A hidden rule labels the rows of this table. It goes by one to three of the table's principal directions, not those with the most spread.
[-24 -24 -32  -9  28 -10 -34 -11  11  -8   2  10  17   0 -14  10 -28  -2   7
  15   2  38  50 -20  24  19  10 -10  -7   5  26  29 -13  12  15   0  30 -24
  19   3 -16   3  -3 -15  12   8  26  43] f
[-17  63  47  57 -19 -39  17  10 -22 -45 -26 -11   9 -22 -62  -9  48 -10 -73
  10 -36  27 -16 -28   8 -56  38  30  10  11  27  17  18  36  16   2 -46  -3
  47 -34  21   3  84 -16 -78  37   7 -16] e
[  0  50  11  12   1  -7  12  20 -37  14  -3 -24  -1   0 -16   1  12  -7 -42
  14 -16 -34 -18 -25 -23  16  16 -12  23  13   8 -26   8  42 -19 -12 -28  17
  44 -21  29   8  19  -7 -53  45  -8   6] e
[-46   8 -20  -4   8 -21 -30 -13 -17 -25   1  31  -8 -26   7   4 -18 -15 -25
  37   1 -17 -20  -8 -16  24   5 -13   8   8  31   6   5  18  12 -31 -26 -20
   5  34  -4   6  24  -5 -15  12   4  15] e
[ 25   1  -3  12  25 -12 -14 -10  29 -40  10  32 -20   8  26 -10 -37 -85  34
  24 -35  53  44 -11   0 -40   7  -6 -83  14 -56  -9  20  24   1 -55   4 -40
  -3 -44 -18 -16 -32 -62  59 -24  47 -13] f
[-16  13 -38  20 -17  22  10 -40 -43  24 -52   6  58 -21 -46  -7  35 -54  -4
 -27 -29 -11 -20 -38 -17 -89   3   3   4 -60  78  13  22  13  -6 -11   4  10
   7   7   8 -28  23 -46  -2 -11 -32  -6] e
[  3 -50  27  54 -37  -7  19  17  68 -18  18  -1 -61  -9 -28 -18  14 111 -21
 -15  22  22  44  89  37  69  22 -23 -49   8 -90  40 -27 -20 -12  43 -54  35
 -51 -53  34  29  -8  15 -23  39  64  17] e
[ -8 -12 -49  11  -3  16  27   0  38  16   5  34 -17  13  19 -11  -6  -4  34
 -27   6  28  -1  40 -10 -41  -8 -13 -60 -13  -9   6  -7   5  -1  20 -12  18
 -47  21  20 -29 -40 -25  27 -13  -5 -17] e
[-30  29  85  -9  14 -48 -22  22  19 -39  49   9 -52   1  96 -14 -33 -27 -25
  30  25  -9 -62  31 -14  55 -27  33   9  54 -64 -23  32 -26  56   6 -37 -30
  -3  25 -20  42  14  34   1 -18  -6 -42] e
[ 36   1  -3  17 -30  13  50  11   8  57 -30  -9  39  39 -55  -5  12  46 -12
  -4 -10  15 -20   0  58 -44  15 -10  -3 -18  18 -25 -15   9  -7 -49   3  16
   7 -25  21 -18  -3 -51 -31  26  19   3] f
[  3  41  -6  32 -15 -60 -39 -48 -47 -89 -46 -33   6 -44 -28  -6  62 -64 -28
 -16 -69  -4  64 -31 -40 -47  27  29   9  11  35  67  -2   5 -19  40  15   2
  51  -9 -15  13  60 -11 -27  29  40  60] f
[-45  16  -6 -19  57   7 115  77  19  81  30  -3  59  31 -28 -27 -20  77 -69
  12  48  52 -59  -7  14  34  14 -26  38  18  34  -9  -8  20  61  70 -30  42
  38  33   0  -9  22  47 -25  15 -35 -17] e
[-46   3 -34  37  -6  19 112  21  30  76 -37  13  39 -19 -43 -17  -9  46 -43
  11  44   2 -61  12   6 -16  -2 -24  13 -44  18 -32 -10  17  37  24 -41  30
  -8  48  30  -2  -3  12 -55  47 -37 -35] d
[-37 -47  54  -7  -3 -38 -85 -50  46 -83 -11  30 -55 -32 121 -20 -35 -54  86
   0  15  -1   5  45   7  33 -44  28  -4   9 -73   0  10 -86  53  13  55 -55
 -52  19 -41  58 -22  20  67 -53  -2 -37] f
[-13 -38  23  27   3  13  77  35  93  50  -3 -12 -24  15  14 -24 -28  50   4
   0  77  48 -11  75  40  32 -11   2 -36  -9 -85   0 -32 -46  64  59 -13  27
 -53   2 -11  20 -66  22  39 -11  25 -28] d
[ 27  22 -14 -20  28  27  75  60  -1  64  18 -31  41  54  -3  -4   9  32  -2
 -41  24  40 -20 -15  14  -9  -7   2  15  15  26 -12  -8  15  -5  59  -2  36
  14   7   7 -35 -15  15  -3  -7 -34 -22] e
[ -34   53   24   26   18  -72  -24    8   -1 -102   18    1  -54  -23   22
    4    1  -27  -46   38  -16    2   -2   11  -31   20   16   32   -4   44
  -32   39   -1    9   34   53  -39  -30   28    5   -4   10   45   48  -60
   35   28   -2] d
[  14   34   65   36  -46  -51  -87  -64  -54 -114  -45    0  -36  -44   -5
  -26   70  -51   -6   -4  -96  -31   17   -9  -11  -70   46   55   11    6
    6   28   24  -22   -2  -41   21  -10   31  -43   -3   45   86  -38  -16
    0   42   16] e
[ 37  24 -19 -12   2   6   9  13 -36   8   4 -24  31  33 -37  10  46   4  -9
 -40 -40  15  17 -27  -7 -51  11  16  -1   9  52  29   5  18 -24  23  11  19
  35 -14  18 -35  22 -20 -16   0  -3  22] e
[ 12  24  99   5 -28 -17   1   9  15 -40   8  -5 -49 -20  60 -18  14 -68  -8
  12   1 -42 -27   8 -34  -7 -33  47   0   5 -77 -44  43 -44  15  -3 -12   3
 -10   4 -26  50   8  32  28 -42  -7 -32] f
[-27 -18  17  36 -13 -16   2 -28  41 -47 -32  39 -20 -33  39 -37   2 -55  40
 -15 -21  18  13  18 -11 -38 -17   4 -41 -24 -46  -7  27 -28  23  16   9  -9
 -29  -4   2  27   1 -21  28 -17  -2 -33] e
[-53  21 -24  -7   5  11  68  46  -5  65 -22  16  44  11 -41  -4   9  39 -54
  10  19  -3 -59 -20   6 -17   1  -8  30 -13  84 -19   5  23  34  15 -24  31
  26  63  34  -3  30   3 -55  24 -41   4] e
[  0  -8  20  -9 -20   0  17 -14  28  60 -11 -12 -10  17  66 -22 -16 -22  14
 -16  29 -25 -37  49  -3   4 -31  14  -6 -11 -34 -25   3 -53  23   4   5  26
 -51  40 -21  16 -54  -7  56 -28   4  -4] e
[ -7  39  32   5  32   0  26  60  20  16  29  -9 -12  16 -27  18 -26 -12 -50
  49  21  31   9 -31  13  13  29  12 -11  18 -17 -19   5  36  12   2 -34  -6
  16 -27 -10 -16   2  34 -12   2  11 -13] d
[  0 -71 -13  -9 -24  36  -3   0  20  19  10   9  -6 -13 -24  15   6  93  23
 -21  25 -27  22  27   8  69 -21 -48  14 -20 -19   0 -12 -20 -37   5   1  12
 -36 -13  31   9 -12  31  -9  14 -20   7] e
[ -22  -44 -100   -8   15   48   91   -2   17   73  -30   39   74   -2  -63
   -8  -14   65   13  -11   26   35  -18   -3    9  -34   -8  -57    1  -48
   65   -5  -25   21    9    6   13   21  -11   52   18  -40  -20  -14   -2
   14  -39   -3] f
[-36  34 -28  -7  36 -35 -19  -1  -7 -12 -15  13   3 -14  23  11 -27 -89 -24
  49 -23   1  10 -48 -28  -8   7   6 -11  18  25 -11  19  27  32 -38  -5 -35
  35  36 -14   2  10 -27   4  19  20  22] d
[  5   1 -16  -8 -28   8   3 -24 -13  23 -35  16  13   7  -6  -2  11   2  12
  -5 -12 -28 -31   3   4 -42  -9   4  14 -27  36 -22   0 -15  -4 -38  17   5
 -18  32   5 -12  -1 -23  -3  -3  -9   5] f
[ 30  -9 -27 -43  43  66  40  68 -12  94  62 -16  36  59 -37  26 -18  62 -13
 -15  28  19   0 -30  15  45   9 -35   3   3  22 -15   5  39 -38   7 -25  24
   2 -36  19 -59 -24  20   9 -11 -29 -10] e
[-15  36  82  21  -5 -61 -27 -12 -27 -46  -7 -17  -3 -26  -4 -24  -4   3 -68
  44 -32 -19  -5 -12  25  22  44  39  40  20  -4  11  16  -4  20   5  -7 -12
  50 -17 -19  55  66  29 -60  32  36  20] e
[  7 -31 -23  25 -10  15 -35 -29  24 -42 -12   5 -22 -11   0   5  11 -24  72
 -27   1  31  39  20   3 -35  -9  -6 -40 -14 -30  24 -23  -5   1   4  38 -14
 -16 -38   7   2 -33 -34  33 -19   2 -16] e
[  23  -37 -109   19  -50   41    5  -53   -6   63  -44   15   59   30 -105
   25   24   47   30  -54  -18   29   29   19   38 -100    4  -36  -49  -63
   95   52  -39   30  -57  -29   22   16  -40   -7   44  -84  -40  -88  -14
   13    8   44] f
[-68 -36 -64   1 -10  54  40  39  11  78  -6  25  46 -12 -65  34   0  55 -20
   7  60 -11 -52 -15  11  15 -28 -55  11 -34  84 -13  -9  42  13 -25 -35   9
   7  43  62  -4   1 -17 -53  22 -73 -14] e
[  2  50  48   6 -11 -50 -44  -1 -18 -83  13   1 -48 -18  57   7  13 -89 -18
  17 -32 -33  -7 -14 -47   4 -18  28  -8  35 -35  -7  38  -3 -16 -13 -40 -30
   1  -5 -14   5  33  14  -8 -11   8 -14] e
[-38 -30  75   5 -13 -19 -80 -38   2 -65  -7   6 -35 -48  40 -10 -21 -20  21
  29  24 -26  -8  18  19  45 -12  29  27  -6 -35   9   7 -47  38  -6  30 -37
  -6  -7 -32  75  10  26  17 -34  -1 -12] e
[-27  26   3  49  -7 -50  11   1  19 -20 -35  10  -5  -3 -28 -26   6   3 -47
  22 -33  43  14  10  36 -30  48  11 -33  18  14  25  -7  21  36 -10 -24   3
  27  -6  18  21  34 -55 -42  50  64  31] e
[ -9   9 -36  10 -15  23   5 -18 -44 -18 -31  -1  22 -31 -75  35  49  -7 -17
  -6 -13 -34 -18 -35 -49 -41 -17  -6  25 -39  47  15   8  17  -5  -8 -12 -13
  19   3  30 -34  36   2 -45  17 -41  -8] d
[-33 -10 -27   8   8 -36 -42 -38   3 -37   8   9   5 -17 -23   2 -16  38  -6
   4  -1  37  40  18  15   9  25  -8   8  13  32  60 -36  12   6  37  27 -13
  10  11 -12   1  15  16 -24  25  19  42] f
[ -29  -42 -100   -2    6   73   41  -15   -5  127  -12   22   71  -16  -74
   10  -48   38  -26   17   44  -10    9  -26   25   11   27  -59   -1  -75
   81  -18  -14   53  -41  -44  -20   35  -28   35    4  -30  -41  -22   10
   21  -13   37] e
[ 27 -57  -7   0 -27  27  36 -13  19  21 -19  15  11  -3 -39 -17  16  93  17
 -24  -6  -4  20  30  23   5   3 -22   6 -30 -14  -3 -11 -31 -20   3  19  26
 -30  -6  16   5  -1   8   0  11   9  13] f
[ 29  13  36 -16   7   8  39  36  -2   2  26 -11 -16  -6  24  -2  -4   1 -11
   4   3 -34   6 -15 -40  52 -22 -20  15  15 -57 -50  25   6 -46  16 -26  16
   0 -15   3   5  -5  54  -3   4 -24 -19] e
[-29 -43 -15 -13   5  10 -18 -13  13 -10  18  17 -14 -47  40   7 -34  19  22
  11  39 -36   9   8 -15  73 -26 -18  23  -8 -18 -13  -2 -10 -11  18   3 -13
 -18  45  -5  40 -13  54  -4   7 -32  -4] e
[ 18 -15  13 -43  10   1   2  51  15  12  56  -9 -40  19  17  39 -26  97 -18
  27  45 -28  -2  22  -1 118 -17 -25  35  53 -38 -26 -21  -2 -27  -5 -30  -8
 -19  18   9  -4 -12  75 -28  28  -3   8] d
[  -7  -23 -117  -41   46   48    1   10  -37   66    0  -20   49    6  -17
   36  -11   11   22   -9   21  -25   23  -52  -25   58   -4  -59   38  -13
   65   -5  -29   35  -31   -4   20    9   25   24    8  -30  -27   -2    8
   31  -28   36] e
[-46 -27 -36 -13   1  40  17  10  -9  15 -12  13  30 -12 -52  42  28  16  -8
 -18  44  -8 -50 -19 -33  -2 -63 -11  28 -39  51  18  16 -10  41  14 -20 -24
  -6  39  26 -33  19   9 -19 -13 -69 -24] f
[-43 -10 -52  39  12 -33 -57 -21  12 -57  16  14 -12  -9 -58  19 -11  39 -14
  21  -2  61  43  21  36   7  47 -19 -32  19  27  85 -51  46  21   9  -5 -31
  25 -34  16 -10  18 -28 -49  45  47  36] e
[-71 -61 -32 -16  45  16  49  40  71  44  30  61   5 -27  24  -3 -83  28 -11
  51  66  34  -2   9   4  90 -26 -64 -33   7 -23 -30  14  19  36 -16 -46 -20
 -29  53   3  19 -31  14  28   3 -16 -15] e
[-15   0 -66 -14  13  16  21   8  -7  29 -28  14  37   4  -1  11  -2 -15  23
  -3  -1   0 -11 -34   1 -30  -9 -11  10 -12  64 -20  -8  19   4 -14  20  -4
  16  49  14 -14  -3 -21 -12  12 -31  -1] f
[ 41  -7  20 -29  10  22  43   7   2  47  -2  22  33  41  37 -46 -15 -14  36
 -24 -33  27 -18   3  27 -64   7  15 -32  -6   9 -31  31 -16  -2 -14  31  22
 -13   4  -8 -10 -23 -37  60 -57  -6 -26] f
[-28 -31 -45 -35  27  10 -11  30  -4  44  40  -9  14  12 -36  45 -30 100 -43
  29  50  -7   1  -1  23  99   5 -26  39  22  46  25 -32  21   9   3 -18 -11
  17  39  13  -4   4  39 -47  44   3  46] f
[ -6  21  84  -4  43 -42 -70  42  18 -88  60 -30 -70 -18  94   2 -21 -45   8
  33  11  -4  43 -30  -3 110  12  29  34  69 -96 -26  11 -13  14  30   5 -30
  38 -43 -43  74  30  75   9   1  17 -19] e
[-42  -3   0  34  10 -43 -50 -13  13 -57  13  -6 -19 -30  24  -2 -14 -24  -9
  12   7  25  25  10   7  47   9  -9 -14  31 -19  42 -11  15  21  15 -19 -27
  22 -19  -4  37  16 -15 -17  26  27  10] e
[ 12 -15  21 -16 -27  26  14   6  33  44   8  14 -17  14  76  -3 -15 -26  54
 -26  27 -28 -42  30 -10  -8 -53  -3 -14 -10 -39 -62  20 -34 -16 -17   2   8
 -65  24   5  -1 -53   4  46 -45 -52 -58] f
[ 36  22  61  16  -1 -29 -21  14  18 -19  35 -27 -28  22  54 -21 -15 -47  -1
   2 -14  19  25  12  29   6  19  32 -39  35 -60  -1   9  -1 -12   5  -5   6
  11 -46 -25  32 -17 -13  24 -18  46   1] e
[ 28  54  35  15  -3  -7   3  -7 -67 -64 -37 -28  18 -46 -21   2  58 -92 -17
   4 -59 -53   5 -92 -64 -31  -5  13  51 -14  -5 -36  46  13 -30 -17  -1 -14
  64 -43  -8   9  70  15 -29  12 -30 -24] f
[ 51 -20   6 -25 -24   9 -22 -16  -3   0  30  -3 -10   6  36  16  -9 -12  37
 -11  -8 -31  12  14 -13   3 -31  -9 -18  13 -27 -17   6  -4 -56 -35  14  -8
 -18  -1  -2  -1 -36  -1  24 -23 -11  -2] f
[  56  -31   48   23  -12   11   26    2   51  -10   10   -6  -52   16   39
  -46   -4   40   51  -42    1   37   46   71   23   14    6    2  -56    9
 -113   -2   -7  -35  -22   44    8   34  -55  -57    2   20  -55   -3   55
  -20   40  -19] e
Which label does each new row get?
[-14 -23  14 -21  -2   9 -31  13  14  12 -14   8 -23  13  29  16 -25  20  26
  29  33 -30 -25   0  34  58 -19  -4  33   1 -12 -47 -10 -27  24 -54  18 -25
 -14  13  -1  27 -14  -1   2   4   1  -4] f
[ 20  -1  48   4 -24 -21 -75 -59 -22 -39 -20 -27 -12 -36  27  -1   4 -60  19
  14 -23 -47  32 -18  -1   3  10  28  35 -12 -28  -7   2 -37 -18 -34  48 -18
   3 -27 -51  41   8  14  31 -16  22  17] d
[ 24  -2  59   7  12 -31 -41   8  17 -70  48 -40 -44  -8  29   1   8   5  10
  -3   8  21  44  17  -9  67   3  -4  10  54 -91  23 -18 -16  -3  33   9 -11
  18 -71 -29  31   6  41  21  -6  24  -6] f
[  6 -36 -59   5 -12  33  35 -18  24  30 -28  27   3  17 -28   0 -11  15  37
  -9   7   1  -2  40   3 -40 -14 -24 -52 -52  -3  13 -20 -11  -5   4   9  10
 -50   4  20 -44 -61 -23  20 -12   7  -1] d
[-24   9 -12 -34  38   8 -43  -5 -35 -10   5  10  10 -30  -5  27 -17 -71 -23
  55  -5 -30  10 -75 -34  17   8   9  31  -8  33 -17  26  13  16 -54   6 -34
  31  22 -42   3  28  15  31 -18  -2  20] d
[-58  28 -12 -13  47 -24   5  29  -3 -13   7  29  25  12  53 -16 -17 -54   0
   5  -5  37 -50 -32  -2 -18 -14  14   1  29  49  -6  29  16  68  13  -4 -25
  44  49   5  11  33 -27  -8 -10 -35 -31] e
[ -31   89   72   30   19 -112    0   25    9  -71    0  -24  -34   13   31
  -32   17  -34  -92   33  -33   48  -14   11    6  -13   42   71    3   79
  -14   40    4   -9   87   48  -33   -5   57   18  -29   34   72    2  -41
   35   77   30] f
[   8   43  -32   32   25  -14   33   -1  -11    2  -14   -7   46   43  -51
  -28   32  -21  -15  -37  -53   94    8  -13   25 -124   49   35  -44    1
   57   58   -6   35   45   44   19   17   55  -24   12  -37   25  -74  -12
    6   28    9] e
[ 14   7 -26 -11  28   9  23  15 -17  10  11 -30  21  14 -10   6   7  13  18
 -24  -7   5  13 -10 -29  15  -5 -32  12  10  -4  10 -15  20 -15  50  22  11
  36 -32  23 -19 -17  17 -15  18 -31  -9] f
[ 52 -17  12 -13 -36  19  57  39  42  48  18 -16 -23  38  18  13   5  51  10
 -25  34 -16 -12  51   4  19 -45  -6 -25  12 -51 -30 -12 -22 -34  10 -22  29
 -47  17  22 -12 -56  17   3  -4  -3  -7] f
[ -6  17 -23  -5   0  -4  41  24  12  45 -25  -9   9  22  18  10 -14 -28 -12
  22  22 -15 -46   3   0  -1 -24  -7  -9   5   6 -29  -7   1  26 -32 -21  -4
  -2  36   6 -11 -33 -29  -3  11   3  -6] d
[-21   0 -13   5  33 -29 -78 -22   0 -92  19   2 -60 -23  53   8  -8 -59  35
  10 -10   3  40   8 -39  41   2   3 -21  28 -50  38  -7  -8  21  20   8 -36
   5 -24 -18  14  -4   4  31  -4  30   5] e
[  56  105  127   11  -20  -59  -39    8  -37  -64    8  -82  -58   11   71
   -5   43 -120  -41    3  -30  -47  -21  -20  -37  -19   -5  106   35   42
  -82  -24   41  -45    8   21   -8   -3   28  -44  -57   30   32   42   11
  -33   26  -21] f
[ -5  98  29  -1  35 -69   6  43 -45 -29  -3 -55  19  33 -21  15  21 -23 -84
  42 -28   7 -31 -53   2   3  39  35  59  57  36  14 -11  23  42  20 -15 -18
  89 -16 -17 -18  69  25 -77  48  26  15] d
[  36    3 -112    9   12   48  -14  -23  -41   18  -29  -10   44   19  -43
   22   28  -51   68  -55  -39   26   53  -50  -11  -75   11  -35  -35  -31
   64   19  -19   59  -63  -18   35    5   16  -45   30  -68  -32  -84   17
    5  -15    9] e
[-48 -24  17  14  15  17 100  84  85 100  29  11   3  55  18 -34 -33 117 -32
 -22  88  71 -67  72  73  56 -11  -8 -19  16 -20 -11 -11 -15  75  68 -58  43
 -39  36  34  14 -28   3 -17  12  -8 -37] e
[ 51 -55   7 -22 -22  29  -4 -19  23  26 -13  -5   2  28   3   0  -7  47  67
 -36   6   6  37  30  31  12 -24 -21  -6 -17 -35 -11 -17 -42 -40  -7  51   5
 -52 -32  -4 -16 -55  -3  48 -26   5   4] d
[  4 -29 -13  20 -23  37   0 -41   0 -27 -21  20  10 -25  -8  -9  28 -38  66
 -46 -10  -2  -9   9 -27 -71 -31  -7 -24 -57 -12   9  14 -18 -10  17  25  -3
 -30 -28  12 -17 -14 -14  30 -46 -52 -56] e
[  9 -20 -26 -14  16   3 -53 -18 -12 -41  39  17  -4  -2  15   7  -5  -5  33
 -16 -19  21  33  -3   3  -9  10   8 -22  14  19  38   0  14 -16   6  21 -17
   9  -2  -5  -2   6  -8  16 -21   2  10] e
[  1  32  64   9  32 -36 -41   4 -18 -64  40 -44 -34   4  -1  -4  10 -12 -40
  12  -7  16  17  12  -8  22  38  54   5  27 -41  71  -2 -18  40  81  -2  -6
  34 -54 -33  12  26  54  -2 -16  40   8] f
[-13 -17  21  20 -10  42  88  36  49 103 -17  39  28   7 -24 -33 -35  30 -20
  18  18  17 -27  -8  42 -11   7 -35 -20 -37 -16 -89  32  21   5 -58 -30  29
 -25  -4  28  13 -16 -34   5  11 -16 -35] e
[ 24   7  11 -14  32  11  -8  11   8   3  16  -2   2   2  23   0 -19 -67  14
  15  -9  24  39 -49  -5  -6   9   9 -14   9 -25 -32  22   9  -5 -33  14 -12
   9 -19 -41  -1  -8  -9  64 -29  15  -4] f
[-15  47  71   7 -31 -65   6  -2   2 -36  -8   1 -26 -32  70 -19   6 -43 -45
  16 -11 -39 -36  11 -29   4 -22  39  23  35 -20 -29  35 -26   5   7 -37  -3
  -6  60 -18  42  39  37 -27   7  -6 -10] e
[-67 -53 -42  21  -2  22  44  11  48  16  -4  32 -15 -31 -52   2  -8  95 -26
   9  67  11 -11  54  -3  56 -11 -42  -7 -31  -7  32 -29  -7  37  48 -43  19
 -42  35  26   4  -9  34 -21  26  -5   8] f
[ -3   3  -3  12 -35  -4 -16 -12   2 -11 -31  16 -35 -17  13  11  21 -27  -3
  11 -14 -48 -17   6 -21 -13 -14  12 -10 -11  -9 -27  16 -15   3 -57 -24  -8
 -23  27  19  12   7 -29  -7  15  13   4] f
[-16 -33  33 -18  21 -44 -36   7  53 -23  41 -35 -64  13  61  17 -54  65 -11
  36  78   1   7  81  29 127 -13  22  18  46 -87  44 -53 -69  58  62  -1 -26
 -39  24 -50  31 -45  83  14   8  62  28] d
[ 34 -25   4 -27 -19  34 -10  -6 -18   1  11   5  -7  10   8   3  24  33  49
 -43  -2 -15  -9  20 -20  -2 -31 -21   3   4  -3  -8   4 -12 -38 -11  18  12
 -22 -11  24 -11 -18  -9  27 -32 -40 -18] e
[-63 -39 -83  52 -46   9 -50 -74 -16 -59 -75  28  -7 -63 -73  27  40 -19  24
 -14   0 -28   8  20 -32 -38 -29 -29 -28 -70  49  73 -21   6   6  -4  -5 -26
 -20   5  50 -11   0 -57 -39  26  -9  23] e
